In the rows, 128 means zero.
Z: 3 groups of rows, each row roughly a mix of its group's hidden directions; some rows fit no group:
Z (112 x 11):
[[122 167  59 126 117 154 140  92  85 158 135]
 [134 128 195 106 154 132 101 138 142  82 179]
 [153 170 134  83 138 174  78 142 155 156 153]
 [154 129 150 150  94  92 175  69 131 135 168]
 [159 147 139  81 158 137  79 163 182 130 146]
 [142 156 141 131 133  73  66 141 183 121 144]
 [122 156 150 137  91 136 144  74  76 181 124]
 [118 189 168 125 157 123  64 108 151 123 134]
 [200 180 118 114 113 141 142 110 103 124 170]
 [ 86  81 127  82 120 177 169  96 135 128 124]
 [ 87  77 129 160 131  76 167 129 128  87 112]
 [196 156 167 147  70 126 131 124 143 152 125]
 [127 162 132  99 127 176 132  95  74 183 134]
 [ 74 126 108 152 146 136  93 181 154 100  88]
 [134 152 122 105 184 135  79 196 131 133 117]
 [121 101  74 153  96  85 155 131 128 174  90]
 [ 90  98 122 162 142  89 112 175 157  94  85]
 [ 84 129 139 135 142 207 124 146 155 129  85]
 [117 120 167 112 125  87 156 155 163  68 168]
 [169 173 118 145  78  93 105 133 113 180 144]
 [ 77 142 115 123 155 184  85 155 165 137 102]
 [186 153 127 169  82 154 147 113  83 142 116]
 [100 173 128 173 120 149 122 170 111 100  72]
 [167 164 130 157 101 142 146  81  76 159 156]
 [139 128  93 167  81 107 143 121 129 184  78]
 [124 136 106 168 113  38 134 119 104 110 127]
 [110 121 162 125 100 159 155  66  92 171 107]
 [138 117 159 113 139 188 160  84  80 130 159]
 [169 166 157  97 157 170 100 109 113 147 175]
 [119 103  95 126 130 135 155  62  74 166 133]
 [144 164  98 100 102 162 149  79 103 181 142]
 [166 182  86 155 110 174 115 133 104 157 105]
 [120 195 114 139 106 115  84 112  96 179 116]
 [200 170 127 125 102 126  88 130 143 157 162]
 [110  97 141  95 158  50 123 135 165 111 145]
 [ 94 124 108 120 172 105 111 166 179  79 102]
 [112 131 166 104 140 128 148 162 163  49 120]
 [108  76 133  96 103  75 117 125 133 187 144]
 [120 166 143 115  81 150 126  99  95 194 106]
 [114 103 143 151 183 105 108 150 161  69 157]
 [169 172 161 189 126  95 102 119 134 114 160]
 [146 163 123  72 140 186 110 111 108 164 158]
 [ 88 144 109 162 122 155  91 167  84 114  80]
 [140 162 150  76 130 187 111 112 107 177 139]
 [153 193 112  78 122 116  82 123 129 163 145]
 [103  70 146 104 131 187 168 145 121 111 102]
 [175 200 129 105 116 116 104 110 105 159 158]
 [104 107  71 133 110 112 126 127 126 193  80]
 [ 76 117  84  67 148 144 115 147 163 143 108]
 [ 87 139 151 148 144 174 119 152 163 131  61]
 [135 180 111  69 153 137  84 163 100 128 147]
 [134 174 125  92 115 174 111 140 101 191 101]
 [144  93 200 117 109 165 120 128 105 135 175]
 [ 58  93 157 120 149 167 131 133 136 110  84]
 [ 73 101  98 141 108 109 153 147 140 142  60]
 [166 144 141  86 133 125 127  86  98 137 199]
 [134  88 148 136 162  77 108 147 160  94 180]
 [144  95  84 163  94  81 155 118 118 178 121]
 [ 97 145 136 183 125 143 130 121 138 148  48]
 [ 68  83 115 161 143  95 145 141 124  99  83]
 [129  51 111 122 117 119 164 164 165 120  95]
 [ 79  77 169 127 140 173 172 111 127 109 136]
 [180 182 114 140 125  81  90 134 159 143 154]
 [157 135 156  99 179 131  95 111 152 107 191]
 [143  65 155  94 144 120 160 137 161  81 152]
 [ 76  93 108 176 136  77 137 134 133 104  89]
 [151 104 128  56 142  90 151 111 145 110 174]
 [133 158 127  87 150 156  65 149 174 157 141]
 [ 79  77  87 106 132 148 131 143 187 116 122]
 [ 74  73 137 140 128 101 168  86  98 146 135]
 [108 138 155 151 129 196 124 153 159 130  69]
 [134 125 125 101 164 144  83 190 176  99 122]
 [162 104 102 121 150 124 157  97 165  86 188]
 [132  83 102 114 137  47 132 136 167 131 145]
 [176 155 137 113 123 202  96 168 132 122 124]
 [139 163 118  94 124 195 116  96 122 164 172]
 [168 172 159 104 115 121  83  99 163 151 167]
 [176 152 118  67 140 143  84 152 114 141 166]
 [118  91 159  92 167 117  95 154 182  93 142]
 [115 148 109 112 163 118  81 186 172  92 118]
 [ 51  81 122 162 132  89 134 142 125 134 107]
 [133 110  78 124  81  86 148 131 112 189 113]
 [184 126 154 127 128  83 111 103 134 141 195]
 [177 153 165 125  93 160 102 177 147 147  96]
 [122 128 159 109 173 182  99 180  94 123 109]
 [131 189 179 173 142 156  92 113 127 103 128]
 [146 131 168 160 109 113 102 197 142 119  81]
 [140 138 176  80 164 160 109 130 148  78 160]
 [157 155 120 120 103 113 150  68 100 150 188]
 [101 126  72 167 128  76 143 136 148 134  78]
 [164 168 132  97 134 170  71 171 149 145 130]
 [ 83  76 124  69 164 101 115 139 147 120 151]
 [144 147 101 166  79 112 173  88  88 156 124]
 [ 91 127  71 141 120 122 134 187 139 121  74]
 [147  93 136 117 118  59 161 103 128 109 180]
 [171 142 164 113  95 185 134 103  89 157 151]
 [ 73 102 129 128 157 146 112 180 163  96  91]
 [128 100  75 126 136 122 132 172 186  80 118]
 [141  99 121 143 118  39 144 137 120  91 150]
 [156 162 174 141  94 149 134  95  77 172 129]
 [121 153 139 111 128 207 141  83 126 172 130]
 [102  88  96 137 157  73 137 159 167  89 121]
 [161 140 174 124 145 136  67 166 167  99 144]
 [106 131  55 128 118 113 173  79 107 147 138]
 [171 165  93 137 114  99  90 167 182 123 127]
 [156 162 191 102 112 167 105 114 110 173 132]
 [118 129 115 162 126  42  98 145 162 113 127]
 [135 179 130  89 141 193  89 135 137 162 133]
 [ 72  82 112 165 127 106 150 128 142 140  71]
 [155 152  85  80 121 131 156  82  89 161 152]
 [100 143 117  86 166 179  79 164 144 142 108]
 [ 69  91 122 170 137 142 160 129 120 107  73]]
one row of each group, then the others: which group is each in?
[ 98 146 117 144 111 163 132 147 146 131  41] | W
[121  74 111 109 137  65 143 117 129 102 181] | K
[ 81 110  97 145  94 127 176  90  87 146 100] | U

[155 191  81 124 115 130 117  92 107 170 154] | U
[147 148 127 146  92 123 112 153 169  88 198] | K
[ 83  67 129 184 139 155 114 136 115 156 103] | W
[152 108 154 121 117  67  90 166 161 131 172] | W
[171  88 139 125 133 125 123 189 174  87 143] | W
[ 98 154 123 163 134 121 133  76 117 177  71] | K
[128 144  94 110 159  78  79 170 170 118 142] | W
[135 130 121 207 110  94 153  87 127 151  98] | W
[171 100 154 118 110  77 100 155 186 140 139] | W
[175 115 144 156  85  94 149 146 140  83 173] | K
[138 161  55 154 119 118 103 179 136 119  99] | U
